Rows swapped in pairs by one turn or mirror: which row each one swaps with
The rows were stretched afterwards, more along some directions than others.
z_867: [ 10 -16  22  60  -7 -19  34 -15 -14   3 -30 -24 -28   2  13 -25 -18  -6
  -7 -15 -14  15   1  17  -6 -23 -11   8  -5 -17  -1 -26  -4]
z_127: [  2   6   2 -26   6   1 -37  23 -18  -3 -15  19   5 -25   1 -22  23  -5
  -1   7 -22   1   4 -30   3   0  -5  -4  -6  25   0 -11  41]
z_555: [  6  -6   3  34   1 -26  34  -9  -6  22  45  -3   2   9   4 -32 -11  13
 -12 -17  -2   0  -1  25  28 -11  21   2 -17 -25  22   3  -9]
z_627: [  6 -15  14 -14 -13  18  11  37 -14   3 -31  -3 -23  12   4  12  13   7
  22 -37 -10  35   0  -3 -20  -3  -6   5 -21  10  -3  10  15]
z_927: [  3   4   4  39  -4 -14  33 -19   9  24  38   8  -4  28   0 -24 -21   3
  -8 -16   0   4  10  24  25   6   8   7 -17 -11  21  10 -15]
z_537: [ 14  -7  31  10   1  10   7   9 -16  32  -3   5  -9  -3  -8  25 -10  29
   4  -4  10 -10   8   6  -5 -11 -11  20   2 -18   7 -13  -6]
z_525: [ 20  -4  13   9   4  -1  -7   3  10 -43   0   0   8 -26  18  -7  21   4
   9  18  -4  35  26   6 -13 -25   2   9 -38  10  -4  15  17]
z_511: [  4   3  -3  35  -8 -14  34 -24  10  19  40   6  -8  23   1 -16 -13  12
  -6 -13   3   3  11  32  27  11  14   9 -25 -17  24   6 -13]
z_644: [ -2  -2   9  36  -1 -18  32 -12   2  18  40   7  -4  27  -2 -26 -10   4
  -9 -22  -7   9   9  21  31   8   9  11 -28  -8  22   8 -10]
z_264: [ 24  -8  17  13  10 -10 -13   9   4 -43  -7  -5  12 -25  25 -11  25   6
  10  14  -1  33  20   2 -15 -36   4   7 -33   8   4  13  15]
z_179: [-28   5 -43  35 -21  24  45  -5  11 -10 -16 -13   5  14  10  14  -5  -2
  -2 -16 -21  14  16  21 -12  -1   5 -19 -27 -15 -26 -13 -13]
z_103: [-14  12  -1  23   4 -19  13 -17   8  30  -1   0 -13  44 -14 -11  -5  12
  -8  15  -1 -31 -36  30  -5   9 -19 -21  32 -10  14 -44 -22]
z_527: [ 29  -5  14   2   4   1 -15   5   4 -30   2  -8   7 -17  16  -7  20   6
  17  20  -6  36  16   4 -17 -32  -1   2 -25  12 -17  21  16]
z_773: [-30 -23  -4  29  -9   4  27 -26  -3  12  30  10 -17  15  19 -16  18 -31
  13 -28  30 -24  -3  12  33  28  26  17 -11 -18  10   0  -1]
z_549: [  9 -25  -3  31   1   8 -13  15 -12 -19 -14 -34  12   3  14  -9   0  22
  11 -21 -16  31  10   7   6 -22   6  10 -33   3 -14  -3 -27]
z_538: [  0  22 -24 -16  19  -2 -36  -3  13   1  19  18   2   0  24 -48  25   3
 -21  36  -2 -10 -22 -14  21  19   8  -8  19  22  11 -10   0]
z_245: [-38  -7 -19 -24   0  31 -12  -2  -9  -6  18  -2   2  14  -6   9  52   9
  36  10   0  -9 -14   4   4  12 -11  12  -7  10 -27 -14  -1]
z_411: [ 20 -17  13   1 -13   5  19  28  13 -17 -17  -2 -18   0   0  35   4  15
  20 -37   0  38  19   9 -23 -22  -9  12 -44   5   5  15   4]
z_862: [ 10  -3   9  35  -7 -20  36 -13  -1  32  40   0 -12  28  -6 -22 -20   7
  -8 -13 -10   7  11  20  34   9   7  12 -25 -19  28  17  -9]
z_164: [  2   7  -7 -25   6 -13 -36   1   0  -8  -1  12  12 -25  -3 -18  22   2
  -2  18 -20  -9 -13 -24  19  -4 -11 -15  -6   1   5 -16  36]
z_656: [ -5  -8  12 -17  26  27  -7  45 -24  18  -3  16 -20  25 -19  21   1  26
  10  -5  17 -16  19   3 -14  26  16  14 -19  25   0  37 -30]
z_968: [-27   0 -11 -11  -7  26 -11  -2  -5 -17  32  -2   0   6  -1  14  52   3
  32   2   9   0  -7  10  13   5  -7  18  -5  14 -27   5  -2]
z_761: [ 14 -10  12  36  -9 -22  30 -10  -2  18  35  -7  -2  17   2 -25 -12   8
  -5 -27  -3  17   7  19  22  -7  10   9 -25 -13  17  16  -6]
z_15: [-42 -13 -17 -15  -2  28  -1  -3 -13  -6  23  -1   6  10   1  11  51   1
  42   1  10  -7 -10   1   9   9  -7  13 -15   5 -20 -11  -3]
z_763: [ -4  -2  10 -18  24  34  -8  43 -23  23  -8  16 -24  30 -26  12   3  28
   3   1  -5 -16  27  12  -9  35   8  18 -23  27  -1  30 -26]
z_38: [-10  -5   0   8   9 -22  17 -12   2  36   2  -8  -7  38   1 -10  -7   9
  -3  12   7 -35 -46  17 -10   1 -13 -28  32 -22  24 -41 -19]
z_893: [  3 -11  22 -15  24  14  -6  39 -13  20 -11   5 -18  27 -21  11  -4  31
   5   0   2 -13  20   9 -13  20   4   7 -16  16  10  35 -23]
z_793: [ -2 -20 -25 -10  34   0   2  -7  13 -12   4 -10  19 -11  48 -19   3 -15
   5  32  41  -9 -29  -3   5  18  41 -23 -22 -18  18  -2 -20]
z_626: [-18  10  -4  30   2 -11  22 -14   7  26   0  -3 -15  42  -4  -7 -13   7
 -15   5  -1 -33 -25  31  -3   5 -12 -18  34 -19  20 -40 -31]
z_421: [  4 -36  -9  24   2  21  -1   9 -17 -12 -12 -39  14  -1  13 -16   0  19
  16 -21 -13  27   4   6   0 -21  16  11 -35  -9 -11   1 -21]
z_89: [ 19 -10  37   5  -4   7   6  28 -26  34   0  -1 -17   6 -19  31  -8  37
   4 -14   3  -3   8   5   0 -14 -15  28  -3 -14  -4  -1 -11]
z_919: [  5 -33  22 -20 -20   6  24  29   6  -2 -34  -3 -15   6 -15  26   4   2
  23 -34 -21  39  11  -1 -18  -6 -16   1 -35  -9  11   8  10]
z_410: [  5  -4   7 -30  10 -12 -25   5  -2  -9   6  26   1 -33 -11 -17  29 -10
  -3  10 -24   3  11 -26  15   4 -11   8 -14  11   8 -15  41]
z_807: [-36   0 -20 -25   0  22 -20   2  -5 -15  16 -12  11   8   7   9  46  11
  31   9  13  -2 -18  -1   0   9  -5   5  -5  11 -22  -4  -4]
z_321: [  2  -7   8  17   6 -27  25  -6   1  41   4 -19   0  43   4 -15 -14  17
  -7   1   0 -31 -38  23   4  -6  -8 -18  21 -34  35 -38 -22]
z_23: [ -1 -15 -30  -6  32   5  -8  -1  -4  -4  11 -15  18 -14  42 -24  10 -11
   4  34  34 -20 -39  -5  10   7  41 -24  -3 -16   4  -5 -12]
z_185: [ -1 -22  -9  31  -4  15  -1   3  -8 -14  -8 -16  -2  -3   3  -3  -8   3
  10 -22 -24  41  26   7   3 -10   5  13 -39  -5 -10   4 -17]
z_997: [ -9 -15  16 -17  25  21   2  46 -23  21 -13  16 -21  27 -12  11   1  17
   8 -17   8 -11  24   0 -14  28  18  14 -25  26  11  35 -24]
z_672: [-14  37  13   2 -21   3 -39 -14  12 -20  -7  30 -15   1  -7  18  10  -2
  -7  19  -3   5  17 -14   0  27 -17  14  26  21   7  -7  -5]
z_129: [ -2  -6  -6  29  -5 -12  39 -20   8  18  41   5  -7  19   5 -22 -13  -4
  -8 -26   3   7  15  23  31   7  18   4 -28 -18  23  17 -11]
z_717: [ -1 -11  17 -26  23  14  -8  43 -18  20  -9   9 -10  21 -21  13  -2  19
   4  -3  14 -13  13   2  -5  22  17   4 -11  17  12  41 -16]
z_734: [ -2   6  -6  41  -6  -6  34 -23   6  17  42   7  -5  19   1 -24 -14  -1
 -15 -16  -5   4  16  29  34  10  19  12 -22 -16  13  15 -15]
z_355: [ 11   8   2   7 -31   6  13  -6 -12  17  -1 -18 -28  15 -15  -8   7 -23
  -2  -5 -13  25  -1   9  19  23   5  -2   0 -23 -37  34   2]
z_798: [ 20 -18  42  17   1  -5  19  17 -22  31  -5  -3 -12   2   0  11 -11  27
   4 -16  13  -2  10   2  -5 -18 -17  28  -3 -20   8 -15 -16]
z_174: [ 10  -4  33   5   4  14   8  22 -14  22  -4  10 -10   9 -10  25 -10  39
   2  -1   9  -5  14   8  -4   2 -12  33  -5  -7   6  -4 -24]
z_547: [ -4 -23 -17 -18  25  -8  -3  -1   9   2   0  -8  15 -12  31 -19   1 -27
   2  25  38 -12 -36  -9   8  18  37 -25   4 -28  26   0 -11]
z_939: [ 15 -12  32  16  -1  17  23  20 -21  30   5   1 -16   9 -14  32 -17  33
   8 -16  10  -3  22  13  -3 -16 -14  33 -14 -16  -4   2 -19]
z_396: [  7  18 -23 -21  21   2 -35   0   8  11   6  14  -5   5  14 -55  19   8
 -23  36 -14 -13 -21 -10   9  14   8 -11  19  24  10 -17  -4]
z_642: [ 12 -12  32   9   0  12  11   9 -15  27   4  -4 -15  14 -12  30  -6  35
  12 -11  12   1  13  12  -5 -11 -23  32  -6 -15   3  -7 -19]
z_810: [ -1  21 -17 -17  17   0 -39   6  17   7  10  21  -2  10  14 -45  23  11
 -21  34  -5  -8 -22  -9  15  17   8 -12  18  25  25 -12  -6]
z_748: [ -3  -5  19 -11  19  23  -6  51 -28  21 -17   6 -27  23 -23  12   3  24
   0 -21   3  -5  16  10 -10  22  15   9 -12  27   3  39 -17]
z_635: [ 28   6  21   6  10  -2 -30  13  -2 -35   3   9   5 -21  17 -12  28  10
   9  22  -8  26  21   1  -9 -33   1  12 -22  20  -3  22  17]
z_936: [ -6  29 -34  -7  22   6 -26  -2  17  -8  14  24  -1   2  28 -49  20   3
 -28  31   1  -7 -10 -10  16  20  17 -10   6  26  10 -10  -8]
z_576: [-16  -1   2  22  12 -10  22 -15  10  30  10  -1  -7  40  -4  -4  -3  10
   3   8   3 -27 -29  31 -19  -1 -12 -16  15 -12  21 -36 -27]
z_620: [-10  -7  12  -1  17  21  -3  38 -17  16 -12  12 -18  23 -18  13   2  18
   4 -16   5 -13  29  12  -8  22  12  12 -19  20   0  34 -21]
z_545: [-14  -1 -44  35 -21  18  49  -6   2   6  -7 -18   8   4   2  -3 -10  -9
  -8  -9 -35  14   6  13   0   2  12 -14 -24 -23 -32 -14   2]
z_741: [ 12   6  -1   7   4   5 -18  -3  12 -42  -3  -6  14 -24  17  -2  20  10
   7  31 -14  27  18   9 -13 -28  -1  -1 -35   2 -11  15  10]
z_158: [ -7   0   6  26   2 -23  20 -13   8  25  -8  -8  -8  34  -4  -4 -13   5
 -10  -2   0 -25 -28  22 -10 -12 -21 -20  36 -18  20 -42 -20]
z_711: [ 19 -20  19  -2 -23   7  21  21   7  -8 -26 -16 -17  10  -7  28   4   8
  27 -40 -13  41   7   7 -14 -14 -19   4 -33   3   3  17   9]
z_475: [-15 -22 -25   2  33  10   7 -13   3 -15   7  -3   8 -15  35 -21  11 -25
   5  28  35 -17 -27  -2  -5  15  33 -19  -6 -12   5 -18 -10]
z_815: [ -4  -1 -14 -48  17  -2 -30  16  -2   9  -9  21   8 -21 -15  -7  11   7
   6  29 -16 -19 -11 -26   5  -2  -8 -20 -13  11   6 -14  21]
z_760: [-22  11   9  16   6 -13  14   1   0  36   5   7  -4  51 -11  -2  -3  16
  -6  -1   3 -36 -24  22   3  10 -10 -13  30 -18  37 -30 -28]
z_603: [ 12 -13   7  59  -7  -7  38 -19 -14  -9 -14 -32 -28   0  18 -13 -13   5
 -11 -15  -3   6   4  18  -8 -41 -13   9   4  -9 -27 -26  -7]
z_612: [-45  -1 -19 -10 -10  32   3   3 -12 -10  16  -6   4  12   1  22  42   5
  37  -4   9  -3  -5   8   4  11  -8  14 -18   3 -23  -1  -9]
z_754: [  8 -27   1  27   2  20  -8  21 -14 -15  -9 -19   3   2   6  -9   0  21
  15 -20 -22  42  21   6  -1  -6   7  23 -45   4  -7  11 -19]
z_905: [ -6  -4  12 -30  32  27 -14  50 -21  25 -10  13 -15  27 -18  16  -2  31
   2   1  15 -26  12   4 -11  23  17  12 -14  24  15  36 -27]
z_369: [ -4 -25 -23 -24  35   6  -7   7  -5   9  -4 -12  19  -9  28 -23   5  -8
   9  38  22 -18 -41 -11   1  25  32 -19  -5 -21  15  -9 -13]
z_720: [-40 -32 -15  24  -9  12  34 -24   5   0  16   1  -4  20  15  -6  13 -26
  19 -27  32 -29   2  16  17  17  16  15 -11  -7   5 -12 -14]
z_416: [-10  -3 -37  29 -22  24  39   4   4   5 -23 -21   7  16   5   2 -12  -1
  -2 -15 -29   8   8  11  -9  -6   3 -16 -14  -9 -29 -17 -13]
z_263: [ 15  -8  34  14   5   6  19   9 -13  29  -2   2 -20   7  -1  20 -11  32
   7  -7  16  -2  12  12  -6  -8 -16  30  -1 -12   7  -7 -22]
z_884: [ 10   7  15  42  -4 -15  38 -10  -6  28  38   4  -5  24  -8 -20 -11   9
  -9 -24 -11   9  21  26  29   1   5  18 -20 -16  22  11 -11]
z_935: [ -9   4  -7  22   6 -17  24  -7   1  41   4 -18  -8  50  -1 -16 -17  18
  -9  -1   0 -33 -37  28   1   3  -6 -20  28 -27  22 -32 -29]
z_998: [  1 -18 -12  33   1  23 -12  13  -9 -23 -12 -34  14   1  21  -4   2  21
  13 -14  -8  34   7   9  -2 -21  14   9 -41   4 -16   9 -26]
z_703: [ -9 -18 -22 -16  34   8  -2 -13  10 -17  -1  -4   9 -20  41 -23   6 -20
   1  34  29  -9 -25   2 -16  21  31 -18  -5 -11   4 -19 -16]
z_169: [ 15 -16  37  14  -1   8  21   6 -13  32  11  -9 -11  14 -13  26  -5  37
  15 -13  12  -2   8  13  -1  -8 -22  37  -5 -19  -4  -1 -20]
z_80: [  2  -3  18 -31  23  20 -13  47 -16  24 -11  16 -17  16 -19  20  -4  26
   1   4   9 -12  16  -1 -11  25  16   8 -23  21  15  42 -18]
z_678: [-24  -1 -36  35 -27  21  52  -6  10  -7 -11  -2  -5   7   3   6 -14 -16
  -6 -19 -23  17  14  12 -13   7   6 -13 -22 -11 -29 -15  -6]
z_74: [ -1 -28  -2  23   0  23  -4  11 -13 -25  -9 -17  -3  -4   6 -13   1   7
  11 -25 -23  38  25  13  -9  -9  10  14 -33  11 -25   1 -20]
z_764: [  9  25  -9  -9  19  -5 -38   0  11  -1  18  20   1   2  17 -44  32   7
 -19  28   3  -9 -13  -6  19   4   5  -3  25  35  10 -10  -1]
z_226: [-32 -21 -17  12  -3  20  21 -27  12   3  24  -2  -4  19  24  -5  17 -22
  14 -11  47 -31  -8  10  17  16  24   3 -13  -6  -4  12 -13]
z_208: [  1 -17  -2  53   7  -9  43 -34   1 -11  -6  -6 -31   0  26 -33  -9 -12
  -9   1   1   9   7  22  -4 -18  -6   9 -17 -15  -5 -32  -6]
z_227: [ -7  -7 -32  30 -26  19  37   5   6   1 -21 -26   5  15   5   2 -12  -1
   0 -16 -35  25   9  13  -9  -4   1 -14 -25 -14 -29  -1  -8]
z_662: [ -6  -3  10  22  -4 -26  18  -8   3  46  10 -15  -1  47  -7  -9  -9  14
  -6   2   4 -31 -44  19  14   1 -10 -12  28 -38  27 -25 -20]
z_957: [ 23 -14  34   1   8   8   5  23 -19  29 -10  -8  -7   7  -6  25 -17  44
  10   2  17  -5   6   3 -15 -15 -13  24  -9 -13   7   0 -30]

z_411 swaps with z_815
z_672 swaps with z_355
z_226 swaps with z_603
z_15 swaps with z_264
z_720 swaps with z_208

